In the rows, 128 means zero.
Rotation paths and how fast each direction turns (degrees a step)
Each turn is a multiple of 5 degrees from 10 to 175, or 0.
Each row of a path follows its step; steps can be skipped.
Rotation 1:
step 0: [133 128 137 126 129 136 128 118 130 124 129 138 120 127 127 134 119 132
 123 126 119 127 122 127 130 125 126 124 126 126 134 124 126 130 130 131
 125 137 129 126 143 124 135 131 123 121 130 132 132 137 120 126 130 130]
step 1: [133 133 135 125 131 126 125 128 124 138 123 127 132 132 128 123 129 132
 128 119 126 127 113 132 125 120 134 123 124 122 124 124 133 122 128 125
 131 123 130 127 127 118 123 124 124 141 133 125 121 130 127 121 128 131]
step 5: [134 126 135 129 117 127 124 133 131 128 126 128 123 137 127 130 118 130
 120 114 120 128 127 127 123 126 138 134 120 134 133 125 127 125 130 132
 121 130 124 133 133 126 129 120 130 125 125 127 130 132 124 130 127 137]
step 6: [128 139 122 134 127 125 133 125 132 136 132 122 139 127 126 124 129 137
 128 116 126 137 124 138 135 131 124 124 124 130 132 120 133 131 131 120
 135 131 125 125 124 121 127 128 130 132 132 127 124 127 127 130 122 134]
step 8: [137 125 131 121 126 135 121 131 131 124 121 137 129 132 129 129 126 131
 121 137 124 128 122 130 124 134 127 130 133 126 118 135 124 125 128 127
 128 135 125 128 138 127 122 126 117 126 135 141 127 125 122 127 132 125]
step 11: [127 125 120 123 131 128 128 134 132 135 138 127 130 127 123 124 127 133
 117 127 124 135 125 128 132 135 123 126 121 135 132 134 132 127 131 123
 138 129 122 123 127 128 136 140 129 129 136 135 122 128 134 123 132 125]
step 14: [132 136 142 127 129 128 123 128 128 131 126 126 127 124 125 130 118 136
 126 125 128 131 130 138 132 125 120 126 128 128 135 124 131 132 129 124
 133 119 122 132 129 128 129 126 124 134 129 126 120 134 141 137 123 131]
step 17: [129 120 136 131 137 122 127 120 124 138 121 133 123 130 127 129 130 117
 121 126 123 122 118 138 132 131 126 126 131 122 130 133 134 128 123 122
 130 130 130 131 128 125 126 115 134 129 129 129 123 125 124 129 126 129]
step 18: [130 126 133 122 122 133 135 128 130 137 129 129 128 135 120 125 129 133
 117 127 132 120 135 132 128 132 126 125 130 135 130 127 125 112 123 128
 124 116 125 128 128 124 131 128 125 128 128 120 134 130 128 129 124 136]
step 19: [125 137 130 128 129 126 123 133 133 128 139 128 128 132 131 127 129 139
 122 126 124 132 124 126 127 125 120 130 130 127 135 128 124 132 138 138
 138 123 130 123 128 122 131 132 124 123 129 137 128 133 138 131 122 132]
step 21: [137 122 132 125 125 132 123 137 129 115 119 132 123 130 119 131 124 123
 126 131 124 130 129 135 135 131 131 138 126 128 133 127 125 126 120 119
 119 127 124 132 124 127 130 125 136 131 132 133 132 130 126 125 133 131]
[125 131 128 127 127 130 129 128 129 128 127 125 127 130 128 126 128 130
 129 127 127 127 126 128 127 129 127 127 128 130 129 128 127 129 129 131
 130 127 125 128 126 129 125 129 130 129 129 124 127 128 130 127 126 128] | 85
[126 129 132 129 126 128 128 128 129 130 126 126 130 129 128 130 126 128
 126 125 128 129 129 129 125 129 128 128 128 126 129 128 128 127 126 127
 125 128 130 126 129 127 128 129 127 130 126 126 128 130 129 126 125 128] | 85
[128 127 128 130 127 127 125 129 128 125 127 129 127 129 128 126 129 128
 130 125 129 128 126 127 128 127 129 126 128 130 126 129 130 126 130 128
 128 130 131 129 129 127 124 126 130 128 128 129 127 127 129 126 127 130] | 95
[128 129 131 129 129 129 127 127 127 127 130 127 124 123 127 129 128 128
 129 128 129 130 128 128 130 128 129 129 127 129 130 129 127 126 129 130
 126 128 126 127 128 129 128 129 129 127 127 127 129 129 130 127 130 130] | 155
